Each path is a new rotation, seen through one point. The rows after it are directions, each followed by how far the rotation turns it, in degrees each step (0 if it stays put).
Each turn is a multiple of 5 degrees from 10 to 175, or 0.
Each row of a path follows its step; steps can be skipped.
path 1
step 1: [-0.29  1.91  0.56 -1.14 -0.02  1.82  0.97 -0.83 -0.12  0.20 -0.28  0.35
  3.15 -0.24  1.55  3.52  1.31 -1.18 -0.78  0.53 -1.36 -1.62  1.01  1.17
  2.39  0.13  0.40 -1.07 -2.26 -1.27 -1.83  3.74  0.84  0.06  0.56 -1.79
 -0.97 -2.50 -0.15  1.00 -1.24 -0.77 -1.38 -3.27 -2.63 -1.10 -0.94 -1.98
 -0.08  1.49 -1.81 -1.91 -0.88 -0.03 -2.08 -0.08  0.13  0.82 -2.05  1.85
 -3.19  2.12  0.60  2.29 -0.56  1.16  4.42 -0.19  1.07 -0.12]
step 4: [-3.18  0.21  1.33 -1.22 -0.94  1.16  0.20 -0.65 -0.10  0.42  1.47 -2.15
  0.35 -2.21  1.08 -1.17 -1.02  1.46 -3.54 -2.62 -0.62 -0.85  1.07  3.19
  0.88  1.43 -1.29  0.67  2.30 -2.86  0.21  1.12 -1.40 -0.32 -0.08 -1.87
 -2.29 -0.80 -3.02  1.85 -1.37  3.47  0.83  1.09  0.57  1.37 -1.71  1.00
 -0.70  1.62  0.81  0.67  1.60  2.58 -1.55  0.44 -2.17 -0.29  0.63  0.48
 -0.07  2.14  3.13  0.13  2.03  1.46 -2.52  0.87  1.22 -0.58]
step 5: [-0.21 -1.99 -1.20  0.72 -0.82  0.79  0.38 -1.22  1.33 -0.40  0.48 -1.00
  0.18 -1.72 -0.34 -0.28  1.31 -0.65 -1.11 -0.58 -0.64  0.40  0.81  2.00
  4.27 -4.30 -0.32 -1.16 -1.09 -1.60 -1.22  4.48  2.10 -1.01  1.08  0.20
 -1.21 -2.17 -0.39  2.66 -0.55 -0.52  0.09  0.91 -3.62 -0.69  0.85  0.03
  1.61 -1.96 -0.50 -1.13  0.83  1.20 -0.04 -1.18 -0.27 -2.87 -0.45  3.80
 -2.69  1.35  0.25  0.47 -0.52 -0.07  0.86  2.04 -0.64 -2.95]
step 7: [-0.84 -0.04  0.71  1.27  2.15 -0.59  0.52 -0.44 -0.97 -1.41  0.72  1.27
  1.14 -1.23  1.90 -0.19 -0.09 -1.32  0.31  1.11 -2.44  0.70 -1.64 -0.95
 -0.81 -2.88 -0.17  0.12  1.16  0.62 -1.54 -0.94  1.96 -0.22  2.64  0.02
 -0.63 -0.65 -1.34 -0.10  2.28  1.31  0.25 -1.21 -1.13  1.68 -2.30 -0.79
  0.44 -1.41  0.89  0.26  1.06 -1.04 -4.03 -1.81 -2.47  1.12  1.58  4.31
 -4.58  1.86  1.88 -1.47 -0.98 -3.00  1.93  2.04  0.66  0.72]
step 9: [-0.05  0.40  0.74 -2.33 -2.35  1.60  0.22  2.86  0.25 -1.60  0.72  0.20
  1.23 -0.82  3.03  2.20 -0.69 -0.67 -1.30  0.32 -0.03  0.00  2.22  0.31
  0.64 -0.24  0.54 -1.40 -0.90 -2.66 -0.38  1.66 -0.49 -0.72  0.48 -1.29
 -0.95 -3.70 -1.90  0.93  1.38 -1.03 -1.55  3.75 -3.74  0.47 -0.05  0.76
  0.85 -0.98 -1.03 -2.25  0.35  1.36 -2.97  0.50 -1.58  0.51 -0.94  1.06
 -3.14  2.77 -0.03  2.67  1.10 -0.23  2.34  2.46  0.90  0.65]
step 10: [ 0.08 -1.12 -2.37 -1.18 -2.27  2.77 -0.94 -3.10  3.57  1.34  1.18 -0.15
  1.26 -2.39  2.21 -1.92 -0.70 -0.37  0.39 -0.95  1.01 -0.25  0.04 -0.71
 -0.78 -0.04 -2.30  1.49  0.31 -2.58  0.68 -0.23  1.04 -2.72  0.58 -4.02
  1.33 -2.59  1.29 -0.94  0.88  1.29  2.72 -0.67 -1.57 -2.38 -0.40  1.40
 -2.25  1.96 -2.45  0.25  1.18  2.21  1.60 -0.53 -0.02 -0.41  0.10  1.29
 -1.27  0.27  1.50 -0.15 -0.54  0.03  2.14  2.05 -1.23 -1.15]
step 12: [-1.93  0.32  0.46 -1.41  2.71  0.89  1.80 -3.63  0.73 -0.59 -1.72  0.58
  0.95 -3.26 -0.12 -1.98 -2.13  2.38 -1.34  1.64 -0.38  1.11  0.16  1.52
  2.06 -0.89 -2.68 -2.38  0.97 -2.83 -0.77  0.88 -1.53 -0.69  0.25 -0.25
 -1.26 -0.97 -1.21  1.92 -0.85  3.72  1.80 -0.07  2.03  0.33 -1.85  0.16
 -1.51 -0.29 -0.40 -0.11  3.87  0.66 -1.57 -2.39 -1.83 -0.08  1.89  0.71
  0.32  2.34  1.29 -0.36  0.00  1.02  1.64 -0.39  0.06 -2.24]
step 13: [-1.00  0.59 -0.35  2.81 -0.03  0.84 -0.23  1.18 -0.03 -0.44  1.62 -1.65
  1.97 -1.18  0.64  0.29 -0.37  2.92 -0.41 -0.41  2.20  0.78 -0.40  0.32
  2.02 -1.18 -0.49  0.79 -0.89 -1.23  0.88  1.12  0.45  0.88 -1.40  1.68
 -1.37 -3.87 -1.73  1.51 -1.83 -0.40 -2.18  1.07 -2.97 -1.45 -1.70 -0.86
  1.40 -3.43  0.61  0.83  2.51  0.87 -3.27 -0.35 -0.34 -2.78 -1.23  1.90
 -0.62  1.67 -0.55  2.17 -2.69 -1.08  1.37  3.47 -1.14 -1.39]
step 14: [ 0.95  0.92 -1.63 -0.90 -0.53  0.32 -0.69 -2.89  1.89  3.02  0.20  1.24
  1.11 -0.04  1.44  1.58 -0.85  0.63 -0.46  0.73 -0.26  0.36  1.50 -0.26
 -2.21  0.04 -1.58 -0.69 -0.48 -1.89  0.50 -0.63  0.28  0.40  1.74  0.94
  0.66 -2.90  1.29 -2.99  2.63 -2.29  0.24  0.06 -2.42  1.13 -1.37  2.15
 -1.03  0.74 -1.97  0.32  5.38  0.92 -2.03 -1.47 -0.71 -0.25  0.50  2.81
 -1.91  2.17  2.01  0.60 -2.95  2.08 -0.16 -0.95  0.88 -1.27]
step 15: [-0.05  1.47  0.64  0.37 -0.69 -1.68 -0.35  0.19 -2.78 -2.01  2.88 -0.13
  1.10 -0.15  2.47 -0.50 -0.09 -0.15 -1.62 -0.07  1.83  0.71 -2.06  0.61
 -2.84  0.04 -2.73  1.70  0.68  1.03  2.42 -0.88  3.12  1.11  2.30 -2.07
 -0.05 -2.48 -1.10  1.54  1.06  2.99 -0.46 -0.07 -0.04 -0.88 -0.28  0.30
 -1.24 -0.86 -1.13  1.01  0.54 -0.81  0.24 -0.35  0.51  1.36  0.38  2.49
 -5.42  2.73  1.30 -0.04 -2.22 -2.64  1.64  1.21 -0.87  0.67]
Directions:
[ 0.10  0.05  0.02  0.47 -0.32  0.98  0.47 -0.06 -0.12  0.86 -0.14  0.38
  0.31  0.20  0.14  0.66 -0.89 -0.12 -0.09  0.43  0.17 -0.05 -0.17  0.30
  0.29 -0.28  0.25  0.15  0.11  0.54 -1.12  0.17  0.43 -0.23  0.50 -0.36
  0.34 -0.80  0.57  0.38 -0.23  0.23  0.26  0.15  0.46  0.41  0.25  0.32
 -0.17 -0.86  0.01 -0.53  0.44 -0.13  0.16  0.47  0.35  0.08  0.55 -0.33
  0.09 -0.70  0.45 -0.36 -0.12 -0.25 -0.10 -0.39  0.21 -0.11]  160
[-0.22 -0.39 -0.04 -0.38  0.54 -0.20 -0.17  0.49 -0.24  0.45 -0.04 -0.48
  0.43  0.01 -0.26  0.01 -0.37  0.56  0.43  0.15 -0.21  0.14  0.52  0.02
  0.43  0.56  0.24 -0.06  0.77 -0.37  0.16  0.03  0.78  0.34 -1.02 -0.38
 -0.23 -0.42 -0.65 -0.18 -0.14 -0.94  0.01  0.27  0.14  1.15 -0.02  0.10
 -0.47 -0.53  0.09 -0.06 -0.29 -0.30  0.22  0.18 -0.77  0.08  0.53  0.23
  0.36 -0.14  0.21  0.07 -0.04  0.40  0.08  0.49 -0.73 -0.22]  80
[-0.62  0.34  0.20  0.18  0.14 -0.22  0.17  0.50 -0.38  0.17  0.38 -0.81
 -0.35  0.09  0.29  0.04 -0.99  0.46 -0.12 -0.74  0.64 -0.37 -0.52 -0.11
  0.56  0.28 -0.20  0.90 -0.58  0.16 -0.13 -0.20  0.35  0.66 -0.05 -0.16
 -0.10 -0.54 -0.07 -0.21 -0.25  0.17 -0.72 -0.83  0.07 -0.65  0.43  0.13
 -0.24  0.36 -0.43  0.35 -0.88  0.06 -0.26 -0.10  0.05 -0.32 -0.19 -0.47
  0.37 -0.02  0.49  0.22 -0.08  0.16  0.50 -0.25  0.24  0.03]  155
[ 1.06 -0.06  0.39 -0.04  0.58  0.25  0.19  0.35 -0.09  0.00 -0.10  0.29
 -0.27 -0.11 -0.15  0.39  0.00 -0.56  0.01 -0.27 -0.14 -0.48  0.39  0.45
  0.07 -0.13  0.18 -0.42  0.19 -0.57 -0.49 -0.33  0.52 -0.21  0.84 -0.14
  0.23 -0.26 -0.08 -0.61  0.04 -0.03 -0.15  0.03  0.22  0.11  0.05 -0.71
  0.70 -0.21  0.03  0.00 -0.59  0.22  0.14 -1.40 -0.40 -1.16  0.02 -0.38
 -0.02  0.43 -0.01  0.13 -0.53  0.05  0.23 -0.15 -0.49  0.39]  170
[ 0.23  0.52  0.41  0.00 -0.01 -0.63  0.42  0.14  0.27 -0.40 -0.28  0.11
 -0.29  0.24 -0.10  0.69 -0.34  0.26 -0.42  0.11  0.42  0.72 -0.57  0.77
  0.24 -0.32  0.20 -0.34 -0.48  0.27  0.03 -0.20  0.68 -0.08 -0.46 -0.22
 -0.23 -0.09  0.99 -0.89  0.53  0.03  0.30  0.76  0.02  0.47 -0.12  0.20
  0.22  0.22 -0.21  0.04  0.21 -0.32  0.23 -0.33  0.06  0.53 -0.83  0.24
  0.48  0.52  0.06  0.22  0.76  0.80 -0.09  0.04  0.06 -0.26]  130
[-0.16  0.54  0.39  0.71 -0.26  0.04 -0.25  0.32  0.05 -0.22  0.65  0.37
  0.88  0.20 -0.39  0.11  0.56  0.54 -0.98  0.35  0.75  0.11  0.02  0.59
 -0.08  1.05 -0.23  0.51  0.41  0.21  0.49  0.02 -0.28 -0.34 -0.29 -0.48
  0.54 -0.27 -0.31 -0.40 -0.54  0.28  0.24 -0.07  0.23  0.33 -0.40 -0.45
  0.40 -0.11  0.38 -0.16 -0.39  0.37  0.05  0.39  0.45 -0.50 -0.47 -0.05
  0.11  0.09  0.03 -0.15  0.06 -0.48 -0.32  0.23 -0.21  0.70]  160
[ 0.32  0.27  0.04 -0.34  0.05 -0.35  0.49 -0.31  0.13  0.12 -0.40  0.28
 -0.03 -0.13  0.82  0.42  0.38 -0.43 -0.22 -1.01 -0.32 -0.10 -0.71  0.84
  0.33  0.38  0.05  0.12  0.29 -0.36  0.44 -0.50 -0.68 -0.25 -0.73 -0.23
  0.21 -0.19 -0.02  0.33 -0.04 -0.03  0.11 -0.33  0.28  0.03  0.19 -0.17
  0.02 -0.45 -0.06  0.25  0.32 -0.14 -0.66  0.52  0.54 -0.66  0.48 -0.07
  0.45  0.00 -0.76 -0.29 -0.38  0.39  0.31  0.08 -0.16 -1.15]  40
